In the rows, zero is written as 128.
Each path below is one point turned by a fixed rotation once a step. After each direction that follows a path, write how fast that rotation turns it, in degrees each step (0 if it stays still).
Each turn is a multiple of 5 degrees from 10 to 175, or 0.
Each row of a path follows its step; steps can be skipped.
path 1
step 3: [136 123 126 134 117 122 127 118 124 144 131 119 117 119 119 132 135 120
 122 129 132 129 117 125 127 124 126 131 131 128 128 127 124 129 123 122
 121 122 125 126 124 122 129 119 125 136 130 128 128 137 131 132 125 125
 124 132 136 121 125 122 127 134 132 134]
step 7: [123 132 133 134 131 129 121 131 131 132 131 123 134 115 131 136 132 135
 134 126 125 130 132 128 134 136 122 135 116 124 119 128 125 125 134 117
 131 133 126 135 124 122 129 140 133 128 126 121 127 131 120 121 134 119
 137 134 124 133 126 122 128 130 139 123]
step 8: [120 138 128 130 129 131 129 128 133 119 127 121 129 123 123 134 137 136
 134 142 122 119 129 131 126 137 125 116 136 123 132 119 124 115 125 124
 125 125 131 130 125 137 133 126 131 132 125 132 127 126 127 128 124 130
 131 131 128 118 130 121 136 121 119 128]
step 9: [127 135 131 136 115 126 125 115 117 134 124 126 128 131 122 133 124 130
 125 123 118 134 127 124 120 127 137 125 126 132 124 124 121 127 120 122
 133 124 134 123 136 132 125 118 135 116 125 133 129 131 134 131 130 133
 128 130 128 127 138 114 122 135 130 129]
step 11: [132 130 123 121 132 136 125 126 130 114 137 128 128 132 131 133 130 127
 118 127 122 120 121 136 132 129 121 120 124 131 123 133 123 120 134 129
 124 129 122 122 135 133 123 126 127 131 128 130 143 130 134 126 121 138
 140 131 128 131 134 138 124 130 124 124]
step 15: [126 124 128 129 127 119 133 129 120 125 118 122 128 131 135 131 130 125
 124 114 116 128 136 128 125 121 136 132 125 126 131 134 127 126 108 128
 112 129 137 130 130 128 135 123 128 129 130 126 127 130 129 130 130 129
 128 130 116 129 133 128 128 130 118 132]
step 18: [113 133 127 129 136 125 142 124 131 130 138 131 135 137 137 122 123 129
 135 124 130 120 124 128 123 133 125 127 127 122 136 125 132 126 111 122
 122 131 122 131 138 128 122 133 125 131 132 130 127 123 124 127 127 121
 127 126 122 125 127 127 125 132 138 123]
step 19: [137 131 126 123 133 132 127 123 139 137 127 134 131 127 121 122 133 131
 129 137 111 124 128 124 130 125 126 135 128 122 126 125 133 127 122 126
 139 121 127 132 139 132 120 118 120 127 125 122 115 130 128 128 128 119
 127 130 127 133 119 122 129 125 128 133]
Directions:
[129 129 127 129 127 128 128 129 129 128 125 130 129 128 128 126 128 128
 129 130 130 129 127 128 125 128 129 129 127 126 126 129 127 129 127 132
 131 129 128 126 127 129 130 126 130 124 126 130 127 129 127 129 127 129
 128 128 128 128 129 128 127 127 128 129]
100
[128 130 130 128 129 126 128 128 130 129 127 128 128 126 127 129 126 128
 130 129 126 128 127 127 124 127 129 126 128 127 130 126 126 128 128 126
 128 129 126 130 128 126 127 128 129 129 128 128 126 131 129 128 128 127
 129 129 129 127 126 128 127 126 127 130]
65
[128 127 127 128 130 131 128 126 127 127 128 127 129 128 125 128 127 125
 127 128 128 126 127 130 129 130 131 126 128 128 125 127 128 130 128 128
 128 128 130 129 128 127 130 127 127 127 129 130 126 130 131 129 129 127
 128 131 129 126 127 130 129 127 129 127]
130
[129 129 129 127 128 128 128 127 129 128 132 128 128 129 131 129 127 126
 129 128 130 130 125 130 128 128 128 128 128 128 129 128 128 131 127 129
 129 127 127 129 127 129 127 126 126 131 128 131 128 128 128 129 128 130
 129 128 128 131 129 126 125 127 127 128]
55
path 2
step 1: [128 126 127 132 122 133 136 129 135 123 127 122 123 140 121 135 127 125
 132 122 133 124 126 135 130 125 124 127 131 137 128 130 133 135 136 136
 130 132 130 132 128 121 125 129 120 134 134 129 137 128 119 136 124 126
 132 135 131 126 127 125 135 132 133 125]
step 2: [134 131 123 137 133 132 126 132 134 125 131 131 131 125 136 123 126 132
 126 137 127 128 131 130 131 131 132 130 132 119 131 125 122 127 136 118
 122 127 130 124 116 134 133 129 133 131 137 137 126 132 132 133 132 134
 126 126 130 123 130 136 126 131 139 123]
step 5: [129 127 122 129 126 132 122 127 131 129 129 122 133 129 136 128 129 126
 123 116 140 127 127 124 138 126 133 130 130 134 122 129 129 133 134 124
 123 125 114 128 129 131 130 126 119 135 126 134 120 136 128 127 132 130
 136 133 123 126 128 126 132 132 127 134]
step 12: [124 126 130 135 123 129 129 131 131 128 129 127 122 133 130 136 131 125
 141 128 129 131 125 129 126 128 125 133 131 139 127 117 139 129 131 138
 132 127 132 131 119 136 125 130 126 127 125 131 140 128 126 127 124 126
 134 129 134 127 122 131 133 132 135 133]
step 20: [135 134 124 126 129 126 131 133 134 127 134 118 128 137 130 132 126 131
 124 133 130 126 129 131 126 122 121 133 133 131 122 132 121 130 126 130
 128 135 133 128 116 135 140 127 132 135 126 122 128 134 131 121 125 132
 128 127 132 127 133 133 133 123 118 124]
step 21: [120 122 120 134 126 127 126 126 128 129 125 133 133 127 128 125 121 125
 124 132 118 127 133 130 125 132 131 123 126 136 133 126 120 127 113 122
 120 126 129 121 139 130 131 126 133 127 121 127 121 130 125 130 129 132
 130 133 128 124 126 128 120 125 134 131]
step 24: [128 127 133 138 130 133 119 128 126 130 130 115 136 134 137 138 129 123
 128 137 133 124 120 128 130 127 128 134 119 130 121 124 119 126 129 125
 130 121 127 125 127 124 134 129 135 127 127 128 134 123 129 135 124 128
 126 134 126 129 126 127 127 119 130 127]
step 25: [128 129 132 125 133 116 128 134 135 127 131 133 126 116 131 128 129 131
 135 131 124 135 133 128 120 119 134 132 127 122 135 126 123 122 122 128
 130 118 132 133 134 125 123 118 127 125 122 123 122 127 121 131 127 131
 123 123 124 123 128 130 127 134 129 125]
Directions:
[131 128 127 127 127 127 128 127 126 127 131 126 128 128 129 128 126 128
 130 128 127 128 129 128 129 129 126 130 131 130 127 127 127 129 128 129
 129 130 128 130 128 129 124 129 128 128 129 131 127 130 128 129 129 126
 127 130 126 130 129 130 128 129 129 129]
100
[127 129 125 129 129 128 132 127 126 127 126 130 130 128 129 129 127 129
 130 130 127 131 129 130 127 128 129 127 126 127 129 128 128 129 127 129
 130 127 127 126 128 129 130 128 127 126 130 129 128 129 129 127 129 128
 127 126 124 129 127 127 127 129 129 129]
170
[130 125 129 127 127 129 127 126 128 127 127 127 128 128 127 128 132 130
 128 128 127 129 130 126 128 127 131 129 125 128 128 128 125 128 130 129
 128 126 127 128 128 129 128 127 128 127 128 129 127 130 128 126 131 130
 126 128 128 129 128 128 131 128 128 126]
130
